In the data rows, the value 128 means zero.
Some points, each followed by its number:
[123 117 117 157 124 169 118 102 155 143 117 119 158 107 124  96 102  89
 116 116 109  83 130 175 145 122  83 160 130 199 160  81 125 154  92 188
 131 184 115 132 159 141 107  96 138 136 103 169 135 113 154 122  72 168
 144 112 150 130  57 108 161 141 147 122] 0
[181  95  83 120 133 131 117  64  92 115  97 136 138 154 101 134 116 114
 119  68 109  72 128 141  77 135 103  89 149 108 103 156 143 120 135 120
 137 158 119 135 142 147 152 102 149 114 126 181 127 104  77 115  91 143
 120 126  90  95 191 107 141 177 134 112] 1
[139  90 170 178 109  97  87 106 137 159 128 199 201 117 221 127 105 102
 168  74  98 126 138 129 186 132 117 149 190 113 123  24 190 188 140 154
 211 166 110 146 186 132 122 201  73 131  91 159  69 125 147  61 164 162
 166  46 146 175  86 155 188  77 195  98] 2
[128 158 174 115  99 149 147 122 184 145 167  54 124 100 204 141 166 112
  95 113 174 135 162 116 224 102 119 139 142 162 178  85 136 201  77 163
 152 121 106 144 136 152 122  92  91 139  97 121  67  98 173 130  97 179
  96 157 208 182  96 101 165  65 176 105] 3
[148 129 151 103 116 153 172 106  87 125 108 127 164 133 124 137 149 119
 116 121 134 201 118 119 110 162 139 123  65 115 120 171 103 128 167  98
 107 130 168 107 126  95 203 139 136  75 129 140 120 128 134 130 107 108
 108 102 101 115 107 129 120 124 131 126] 4
[133 130 145  54 112 186 158 124 176 148 115  12  42 115 103 116 173 141
  72 147 173 161 118  90 159  84 156 171 162 149 180 133 114 113 117 120
 121 124 120  78  49 164 110  55 129 123 129 102 122 116 165 119 183 177
  89 107 178 100 164  78  24 100 165 108] 5
[147 126  94 181 188  73  83 165 139 164 128 198 208 110 151 134 118 133
 179 106 138 134 127 183 110 135 132 149 110 148  86 180 119 106 156  87
 155  89 183  91 149  72 147 128  98 125 110 116 104 104 117 126 126  74
 139 161 107 114 111 164 170 143  89 174] 6
[118 160 148 125  93 134 153 148 194 159 162  66 162  81 181 106 104 126
  59 116 108 149 143 104 189  60 120 176 179 156 192  94 113 166  93 165
 146 160 116 123 170 118  87 118 136 170 131  98  47 137 161 158 153 125
 120 149 220 175  74  85 166  59 125 149] 7
[112 135 176 125 139 130 118 153 127  99 102 163 125  79 133 194 173 119
 142 132 125 122 111  66 131 123 109 115  97 101 141  95 114 111 144 150
 148 150 169 114 134 162 173 107 118 106 130 161 102 156 124 142 135  95
 108 109 101 183  79 146 117 125 179 140] 8
[ 99  64 110 194 130 126 122 163 106 146 163 161  99 196 126  98  95  94
  77  82  61  57 134 178 128 163  99 105 148 120 169  57 198 131 135 194
 130 142 136 145 173 118 142 144 118 160  98 195 107 155 119  97 144 136
 193 141 124 117 134 174 164 140 125  21] 9
[ 77 174 164 147 141  79 139 126 171 186 156  84 178 119 190 104  94 118
  97 100 148 141 193 120 251 111  83 104 154 124 156  86 138 211 102 173
 105 122 116 112  71 147  91 131  98  98  80 106  94 108 169 107 142 193
 108 115 156 136 160 107 141  57 135 117] 10
[106 160 139  86 168 144  58 112 130 103 135 120 133 150 116 134 159 143
 150 104 163 138 168  94 165 133 148 135 124 108 128 132 118 143 122 141
 118 121 111 128  83 149 128 116 131 117 118 120 122 143 102  91 119 167
  82 109 139 151 130 117 124 117 143 162] 11
[137 136 153 157 143 160 133 147 103 148 125 136 117 160 117 112 125 116
 178 120  90 114 123 156 114 144 135 162 116 121 131 127 138  89 118 106
 126 121 140 122 137 113  77 126 132 144 120 162 132 118 141 110 124  83
 115 142 106 106 127 183 146 198 129  94] 12
[147  47 106 145 112 132 156  84  84  62 101 115  80 171  44 119 138 189
 166 122 139  67 128 162  49 159 117 100 130 111  70 139 161 102 152 124
  52 150 102 134 123  58 175 117 165 174 152 176 156  96  31 108  76  93
 195 118  79  86 202 176 126 211 104  71] 13
[105 125  79  97 169 111 112 122 100 108  99 236 181 149 142 167 126 141
 189 112 130 110 165  83  89 159 117  87 157 151  44 148 191  96 156 110
 102 104 146  92 171 116 145 199  78  90 105  86 117 124  84 123 164  98
 184 118  34 141 142 140 183 181  74 166] 14
[177  95  67  70 122 198 133  85 105  47  71  76  67 187  22 123 132 109
 145 162 165 120 152 112  44 139 139  88  90  90 117 167 157  83  85  53
  50 126 113 152  81 101 189  70 132 121 209  84 194 151  99  94  99 115
 156 116  86 100 127 142  73 191 100 136] 15
[146 166 144 134 125 133 130 168 144 164 159 106 114  96 148 105 158  98
  66 116 140 165 123  76 142  95 142 127 140  64 157 127  99 108 180 147
 115 170 160 121  93 153 180 121 102 110 150  81 116 168 192 127 157  93
  86 204 163  92  90 139 129 105 158  85] 16
[149 132  98 140  98 130 120 138  59 126  84 193 136 117 155 108 123 107
 169 121 121 117 148  97 114 131 120  96 105 127  70 146 146 135 146 120
  96 153 139  96 182 152 134 146 130 100 131 125 119 133  56  42  76 153
 164  87  48 136 161 125 153 102 113 156] 17
[158 127 137  70  94  98 192  97  96  89 122 146 144 136  96 141 142 144
 134 130 129 105 148 138  51 118  90 164  85 110 131 124 117 115 140 113
 103 120 144  75 113 117 112 124 125 117 162  97 115 109 108 148 114 138
 132 116 139 133 124 121 124 116 105 124] 18
[143 158 107  71 158 134 145 132 152  92 132  34  52  58  81 135 150 148
 114 156 165 141  63 132 152  76 157 115  66 222 113 249  52  83  91  90
 116  78  65 108  65 165  50  51 144 180 188  63 175  69 151 252 158 112
  80 203 174  50  92  80  63 130 115 148] 19
[106 126 152 104 156 116 131 151 104 110 166 105 141 122 173 127 141 125
 129 105 158 172 137 145 146 151 128 122  96  64 133 179 121 108 158 104
 106  81 130 123  94 118 155 137 166  76 118 139 133 185 158 144 143  87
 104 155 110 126 143 146 110 158 111 100] 20
[185 132 161 101 106 137 168 136 104 121 115 110 117  94 168 129 136 115
  48 117 155 129  96 105 154 137 150 110  82 135 171 174 126 114 126 160
 107 134 103 125 112 157  97 125 135 161 116 160  96 168 172 178 173 120
  73 131 141 101 125 149  84 158 142 108] 21
[115  95  92 126 149 112 173 146 106 107  93 101  88 190  93 100 135 105
 125 112 101  64 125 130  60 167 127 128 113 107 174 119 154  91 150 163
  94 143 130 155 115 117 161 141 159 151 125 202 124  92 113 140 126 103
 164 138 127 108 140 134 108 168 123  85] 22
[101 155 101 110 149  80 122 158 102 134 111 178 141 130 145 144 101 140
 159  58 111 136 121 159  98 132  84 146 116 138 101 173 132  78 127  74
 181 110 122 113 175 116 134 124 148 171 139 112 118 112  75 125 125 120
 151 143 100 168 115 128 167 146 118 100] 23
[115  95  73 192 144 141 103  89 128 157 125 145  86 166  71  82  63  93
 161 138  96  78 135 195  86 129  71 135 133 141 122  48 166 162 134 143
 124  85 108 130 124 111 104  97 107 177 114 160 107  88  41 132  73 124
 184  98 100 116 201 125 165 131 116  86] 24
[144 119  97 115 101  97 104 147 111 131 104 202 133 174  83 124 135 100
 192 125 103  98 173 122  65 148 104 129 125 143 130 134 140  78 198 132
  85 121  99 157 121 100 144 141 151 129 147 164 179  86  89 118  99  95
 177  89  87 106 147 142 109 153  96  94] 25
New points follow, each followed by the numbers of its three nearest points above, nearest first.
[139 155 204 114  82  71  87 156 132 121 143 207 197 137 202 152 135 120
 104 119 129 127 163  76 155 189 103 142 178  83 134 104 202 178 177 144
  92 125 200 101 155 165 202 152 100  47 134 100 122 192 181  24 147 130
  92 124  92 178  97 154 151 125 204  96] 8 2 16
[156 111 104  47 178  88 122 119 105  36  49 163  88 160  24 191 200 168
 213 170 142 100 101 109   0 194 209 120 118  79  10 227 145  29 164   0
  54  76 137  91  69  82 139  98 139  89 194  72 225 133  65 133  89 116
 129 153  22  84 212 157  49 202  12 170] 15 13 25
[ 50 149  73 142 173 135 162 152 186 186  97  25 128  57 190 195 120 179
 107 185 117 145  77 132 175 102 119 115  92 207 160 173  83 139  85 164
 163 149 110 160 135 133  40 102 115 176 142 121 103  80 118 222 186 126
 129 136 213  73 107 109 168 110  84 156] 7 19 21
[154 151 100 155 133 107  99 175 101 130 104 219 192 106 118 104  91 171
 153 103 109 131 120 124 122 150 135 142 123 145 100 182 162 128 159  45
 128  77 146 121 139  87 117 166  91 181 106 124 141 165 134 144 145 133
 140 173  97 145 119 150 156 173  91 211] 6 23 14
[155 153  58  93 128 154 111  97  89  27   9 163  66 178  17 172 210 158
 200 166 177 124 152 117   0 181 185  87  94 115  44 249  97   7 145  17
  68  72  91  79  88  59 162 141 169 129 223 110 199 116  68 149  82 136
 118 136   0  77 216 171  65 231  24 179] 15 13 25
[106 119 114  98  75 186 109 106 134 113 125  65 112 120  87 123 102  88
 149 156 134 142 133 132 122  63 139 132 138 119 173 107  80 125 111 170
 141 162 141  81  99 184 135 121 111  83 117 115 136 120 131 134 166 155
 124 131 141 143 102 115 111 113 152  96] 11 0 18
[127  93 103 193 107  92 155 163 142 197 169  95 118 148 162  81 109  89
  33 116 114 142  82 118 214 110 113 123 118 134 195 153 108 191 133 169
 173 122 157 134 170 159 115 140 156 168  61 142  58 109 209 153 188 124
  94 139 215 139  86 147 177 138 125 106] 7 21 3
[139 165  89 160 157 160 135 137 181 161 131  84  86  72 163 156  69 148
 124 164 117 121 112 129 209  45 147 138  77 185 145 153  23 166 117 158
 159 164 107 126 122 130  38 125  99 202  92 104 134  70 132 206 158 111
 106 105 217 147  88 118 131 122 114 124] 7 0 21
[145 110  89 161 131 116 105 118 130 141 128 182 125 160 131  95  82  91
 134  94  64  92 129 218 110 172  94 141 158 114 143  97 164 134 152 196
 137 129 137 129 200 137 139 155 105 171 125 202 102 129 111 107 136 150
 174 130 126 142 166 146 200 162 138  49] 9 24 12
[114 110 102  79 116 166  98 123 108 133 124 116 150 128  96 118 133 157
 136 117 146 140 144 120 116 126 108 175 137 116 135 138  71 121 140 145
 107 137 100 123 144 147  99 126 162  99  96 135 142 114 106  70 166 107
 140 124 149 130 140 122 126 169 120 128] 11 12 18
[133 112 113 121 131 164 129 145 124 140 129 174 109 174 116  86 110  78
 157 132  98 125  77 163  77 143 109 133 114 108 123 121 139 126 134 115
  98 122 102 109 132 107 130 143 113 136 180 165 137 124 104 133 150  90
 143 110 118 111 137 150 117 160 100  85] 12 25 22
[112 153 105  24 132 184 135 113 126  77  42  99  60 152 110 176 163 164
 121 151 150 155 121  88  76 142 146 113 132  64 105 129 114 110 122 103
 110 134 100 110  62 107 149  83 153  59 210  93 138 174 123 115  76 133
 139 109  75  74 200 100  52 154 106 198] 15 11 18
[171 142 108 106 134 185 187 122  81 130 139  72  59 159  55  74 129 108
  87 147  96 137  97 142 145 140 115 106 114 126 188 132 136 115 125 170
  99 159 124 108 128 126 145 147 156 157 126 172 105 108 178 142  97 119
 157  96 180  87 101 138 106 146 105  63] 22 21 12
[110 135 123 141 108 178 140 126  91 108 104 119 137 161  99 148 169 113
 153 157 122 130 155  83  70 108 108 116  91 105  57 137 133 118 116 108
  82 134 152 128 137 131 159 165 144 138 156 119 179 116  96  83 132 136
 161  90  47 145 127 148 128 118 135 153] 17 4 18
[129 121 137 108 125 145 131 133 115  94 147 104 139 117 114 153 103  97
 134 124 139  87 146 133 155 119  98 147 150 141 130  84 136 156 121 125
  72 109 121 123 105 114 114 103 133  81 148 116 140 123  99 106 114 144
  91 121 114 106 140  98 127  94 137 143] 11 18 0
[117 111 142 148 105  91 123  98 110 142  83 234 210 192 177 132 135 156
 185  80  72 101 166 127 103 176  78 139 168  90  83 139 194 158 172 127
 151 110 189  85 185 126 170 174  93  70 135 133 126 107  37  58  81 125
 143  93  88 175 133 162 173 117 154 153] 17 14 23
[114 155 123 103 177 193 149 144 158 149  45  73  87 133  67 119 146 167
 123 178 219 154  96 130 130  79 157 120  78 139  98 223  50  96  93 104
  78 139  92 132 100 115  84  29 158 137 174 128 161 108 160 177 125 123
 114 119 131 103 140 136  40 146 109 132] 19 5 21
[116 128 111  59 169 172  87  88 112  43  23 141 112 137   0 153 185 174
 241 188 202 146 132 110   0 165 209 101 122  84  27 216 149  27 186  55
  46  35  80  96  75  67 152 160 161  86 190  72 196 132  63 138  86 120
 106 137  13 100 222 146  47 219  52 183] 15 13 25
[131 134 164 124  85  94 101 125 151 122 161 114 148 102 159 175 146 115
 124 118 204 161 115  93 154 101 167 157 154 150 123 118 115 185 148  83
  80  94 126 167 127 124 113 118 106 146 108  93 124 153 168  92 151 157
  87 138 141 180 131  90  82 118 127 170] 11 20 3
[ 99 138 160 110 124  90  97 114 143 125 136 105 140 119 120 149 150 123
 127 141 176 163 152 100 163 188 143 129 167 113 145 120 117 132  99 149
 114 138 136 151 123  95 141 108 136 116 155 140 130 131 153  97 131 120
 114 115 145 160 137 128 161 160 130 143] 11 20 8
[172 111  88 100 157 170  92 100  99  69 110 133  72 218  82 150 126 162
 160 154  82  66 134 200  17 179 163  96 151 134 106 107 160  86 127 140
  59 120 103 158 106  88 177 141 135 109 154 173 167 126  25  89 108  74
 164 108  50  82 156 158 106 216  85 101] 13 25 22
[120 103 158 165 123  80 153 172 172 144 188 117 131  98 195 126 103 122
  93 112 141 167  91 123 204  89 150 148 101 143 185 104 165 152 148 183
 188 126 161 126 148 141 114 132 144 185  83 154  51 125 212 140 181  88
 135 167 180 132  94 159 157 108 144  60] 7 3 21
[ 78 103 166 117 143 127 135  92 145 102 152 109 171 139 156 154 132 116
 107 124 141 121 172 108 131 117 117 125 119 106  92  83 135 166 164 119
 117 100 161 153 118 149 143 167 124  94 141  94 142 112 102  99  93 186
 111 121 118 138 139 119 121 115 145 139] 11 18 4
[ 86 116 150 188  60 122 143  99 153 188 157 114 164 144 201 136 149 133
 105 117 169 167 171 112 224 112 118 141 128 180 175 113 139 193  93 138
 180 160 105 109 148 170 126 137 132 124 115  87  65 102 164 120 174 175
 106 167 213 136  73 155 148  62 160 122] 3 7 10
[106 116 144 115 119 152 136  83  96 161 113 123 138 132 139 161 174 146
  62 135  95 119 104  66 118 101 128 128 111 104 144 115  69 144 123 202
 145 179 135 122 114 185 157  97 177  64 150 138 119 185 137 127 181  98
 142  96 148 145 103  86  97 135 135 118] 8 21 4
[108 107 156 113 128 146 112 130 191 158 167  79 153 104 179 174 123  82
  91 109 138 149 129 133 220  65  91 112 125 148 211  66 128 175 131 162
 167 131 101 151 114 136 107 140 122 144 102 128 104 133 190 104  99 173
  65 160 224 141  91 100 156  70 139 124] 3 7 10
